Each path below is one point turned by a fixed rotation once a step. After each direction that follows a path, write how fast that rotation turns it, in degrees each step (0 if it stays still).
Each turn is a multiple of 5 degrees from 10 to 175, or 0.
Each row of a path follows its step; steps can be skipped.
Rotation 1:
step 0: [ 0.23  1.33 -0.31  0.43 -0.50 -0.67  0.00 -0.49 -1.69  0.19 -1.10 -0.02
 -0.49 -0.60 -0.02  0.29 -0.21 -0.27 -1.32 -1.11  0.44 -1.36  0.18 -0.08
 -0.79  1.50 -0.25  1.65  1.62 -1.64 -3.28  0.32  1.29 -1.63 -2.26  0.08
  1.38 -2.65  1.46 -0.64  1.48 -2.27 -0.24 -0.88 -1.03  2.36]
step 2: [-0.74 -0.63  0.27  2.73  0.45 -1.81 -0.15  0.11  0.09 -1.52  1.25 -1.04
 -0.76  0.12 -0.52  0.34 -2.37 -2.53 -0.01  0.21  0.28 -0.16  1.55  3.02
  0.12 -2.55  1.86  0.16  0.86  0.06 -2.25 -0.17 -1.48  0.55  0.61 -0.79
  0.30  1.16 -0.16 -0.87 -0.01  0.35 -1.05  1.94  1.62  0.80]
step 3: [-0.53 -1.33  1.18 -0.76  0.08  1.13  0.41 -0.74 -1.26 -2.43 -2.54  0.21
  1.86  0.75  0.23  0.85 -0.80  0.29  2.69  0.25  0.28 -1.57 -0.55  2.86
 -1.97 -1.76  2.67  0.65 -1.17 -0.25  0.33 -1.53 -0.35  1.01  0.20 -0.09
  1.38  0.66 -0.14 -1.40  0.74  1.03 -0.63  0.62  0.00 -0.76]
step 4: [-1.01 -1.14  1.42 -0.62  1.96  0.45  0.21 -1.35  0.31 -0.75 -0.68  0.35
  0.17  0.63  2.21 -1.11 -0.24  0.96  2.66 -0.72  1.27 -0.02  0.33 -1.43
  1.20  1.29 -0.11  1.13  0.04 -2.18 -0.43 -0.50 -1.84 -0.48 -1.84  1.56
  1.50  1.50  1.57 -0.90  1.19  2.22 -0.98  1.25 -1.02  1.62]
step 5: [-0.85 -0.56 -1.27  0.54 -0.76  0.14 -1.06 -2.50 -0.41  1.05 -0.73  0.15
 -1.84  0.08 -0.50  0.65  0.73  1.63  0.38 -0.93  0.20  0.88 -1.45 -0.53
  1.21  0.02 -1.41  1.01 -2.02 -3.35 -0.61  0.55  0.40  2.63 -2.22  1.56
 -0.69 -0.75  1.38 -1.45 -0.11 -0.89 -2.16  0.44  0.16 -0.18]
step 6: [-1.67 -1.26 -0.38 -0.61  0.81  0.94 -2.21 -0.52  1.36  0.19  1.46 -0.55
  1.13  0.41 -3.32 -0.70 -0.93 -0.42 -1.09  1.40  0.54 -1.00  1.11  1.17
  1.37  2.06 -1.43  0.45 -1.45 -0.93 -2.05 -0.22 -0.58  1.10 -1.42 -0.31
  0.80 -0.66  1.43  0.24 -1.17 -3.14  0.10 -0.17  0.27 -0.14]
step 7: [-1.68 -0.73 -0.13 -0.33  0.50  0.84  0.13  0.52  0.73  2.03  2.35 -1.07
  1.08 -2.17 -0.19  2.70 -0.03 -1.11 -0.62 -0.64  1.35 -0.96  1.48  0.93
 -0.21 -2.83  0.77  1.08 -2.51  0.95  0.75 -1.20 -0.83 -0.59 -0.12 -0.14
  0.90 -0.92  1.35 -0.39 -0.89 -1.73  0.86  2.11 -0.46 -1.08]
step 9: [-0.28 -0.25  1.02  0.01  1.40 -1.03  0.66 -0.63 -1.60 -1.85 -0.79 -0.83
 -0.25 -1.40  1.06  1.66  0.97  1.43  0.58 -0.42 -0.97  3.53 -2.15  0.44
  1.07  1.26  0.64  0.26 -0.67  0.04 -0.09 -0.02  0.87  0.39  0.76  1.03
  2.48  2.64  1.13 -1.16 -0.45 -0.50  2.20  0.74 -0.94 -1.17]
step 10: [ 0.09 -0.79  0.13  1.79  2.42 -0.37 -0.95 -2.75 -0.72 -0.47  0.09  0.57
 -0.38  1.04  0.10  0.98  0.44 -0.28 -0.59  0.37 -2.84  1.15 -0.64  0.34
  3.08 -0.59 -0.08 -0.18  0.59 -0.90 -2.19  1.77 -2.73  0.93  0.51  0.87
  0.06 -0.75  0.13 -0.67 -0.94  0.92  1.77 -0.31 -1.62  1.01]
step 12: [-1.47 -0.66  0.60 -1.02  1.33  1.74 -0.21 -0.84  1.80  2.41  0.09  0.91
 -1.93 -0.84 -0.44  0.32  0.92 -3.63  1.04 -0.70 -0.43 -0.86  1.65  0.88
  0.42  1.71 -0.54 -0.65  0.27 -0.59  1.02 -1.10 -0.84 -2.46  0.83 -0.58
  0.08  1.09  0.48 -1.04  2.19 -1.61 -0.18  0.58 -0.53  1.52]
step 13: [-0.32 -0.83 -1.20  1.18 -1.55  0.70  0.75 -0.38  1.45  1.34 -0.03  0.01
 -2.70 -2.06 -0.03  0.67  0.74 -1.68  1.05  0.03  1.73  1.76 -1.24  0.34
 -2.67 -0.33  0.41  2.13  0.84 -1.09 -0.06 -0.61  1.00  1.43  2.58  0.30
  1.28 -0.77  0.95 -1.89  0.61 -1.20  0.65  0.54  0.40  1.57]
[-0.89  0.64  0.04  0.21  0.18  0.26 -0.23  0.44 -0.14  0.07  0.54 -0.51
  0.57 -0.32  0.20  0.14  0.16  0.07  0.72 -0.33 -0.34  0.11  0.14 -0.58
  0.35  0.16  0.41 -0.19  0.18 -0.06 -0.11  0.18 -0.01 -0.16  0.06 -0.19
 -0.82  1.06  0.37  0.28  0.06 -0.32 -0.02  0.47 -0.01  0.31] : 140
[-0.32 -0.10  0.83  0.64  0.10  0.15 -0.22  0.05 -0.01 -0.35  0.06 -0.45
 -0.19  0.24  0.23  0.17  0.37  0.34  0.12 -0.22  0.74 -0.76  0.27  0.34
  0.86  0.25  0.00  0.53 -0.35 -0.19  0.40 -0.20  0.09  0.54 -0.69  0.15
  0.09 -0.09 -0.36  0.02 -0.67 -0.08  0.28  0.27  0.20 -0.50] : 20
[-0.06 -0.64  0.13  0.84 -0.42 -0.46 -0.86  0.29  0.20  0.30  0.23  0.70
  0.56 -0.33 -0.35 -0.44  0.06  0.31 -0.63  0.29 -0.44  0.24 -0.86  0.42
  0.11 -0.09  0.16 -0.37  0.40 -0.26  0.01  0.15 -0.34  0.25 -0.28  0.15
 -0.09  0.15 -0.02  0.18 -0.28 -0.18  0.12  0.46  0.29 -0.09] : 85
[-0.17  0.03 -0.52 -0.16 -0.23 -0.32 -0.55  0.22 -0.03 -0.30  0.54  0.11
 -0.14 -0.51 -0.05  0.51 -0.53 -0.44  0.11 -0.25  0.38 -0.04  0.57  0.56
 -0.55  0.35 -0.49 -0.15  0.21 -0.41  0.87  0.11 -0.35 -0.38 -0.04 -0.75
 -0.33 -0.30 -0.12 -0.46 -0.57 -0.45  0.21 -0.13  0.25  0.19] : 65
[ 0.04 -0.45 -0.46 -0.21 -0.13 -1.06 -0.08 -0.13  0.24 -0.12 -0.13 -0.35
  0.08  0.18  0.43 -0.33  0.69 -0.15  0.23  0.55  0.34  0.17  0.33 -0.08
  0.16  0.06  0.02 -0.05 -0.06  0.44 -0.73  0.44 -0.18  0.65 -0.05 -0.44
 -0.80 -0.04  0.09 -0.63  0.14 -0.46  0.28 -0.14 -0.30 -0.60] : 85
[ 0.46  0.13  0.10 -0.52 -0.16  0.24 -1.13 -0.65 -0.35  0.60 -0.27 -0.70
  0.02 -0.10 -0.38 -0.07  0.63  0.23 -0.03  0.13 -0.18  0.30  0.22 -0.04
  0.32  0.76  0.14 -0.02  0.06 -0.21  0.19 -0.09 -0.30 -0.09 -0.24 -0.22
 -0.23 -0.63  0.01  0.03 -0.03  0.51 -0.72  0.27 -0.40  0.35] : 60
[-0.05  0.59  0.28  0.07  0.56 -0.78  0.52  0.31 -1.00  0.24  0.14 -0.34
  0.08 -0.36  0.03 -0.01  0.08  0.29 -0.87 -0.38 -0.09  0.25  0.14  0.61
 -0.04 -0.19  0.22 -0.34  0.22  0.25 -0.15 -0.40  0.03  0.32 -0.36 -0.66
  0.28 -0.09  0.10  0.39 -0.20 -0.06  0.22 -0.39 -0.73  0.15] : 45
[-0.04  0.26 -0.05  0.01 -0.15 -0.66  0.14 -0.02  0.19  0.00 -0.41 -0.18
 -1.11 -0.18 -0.36 -0.15  0.05 -0.16 -0.26 -0.07  0.08  0.53  0.11  0.29
  0.80  0.21 -0.31 -0.62 -0.22 -0.49  0.34 -0.32  0.36  0.05  0.44  0.00
  0.03  0.88  0.16  0.10  0.33 -0.09 -0.68  0.02  0.68 -0.41] : 100
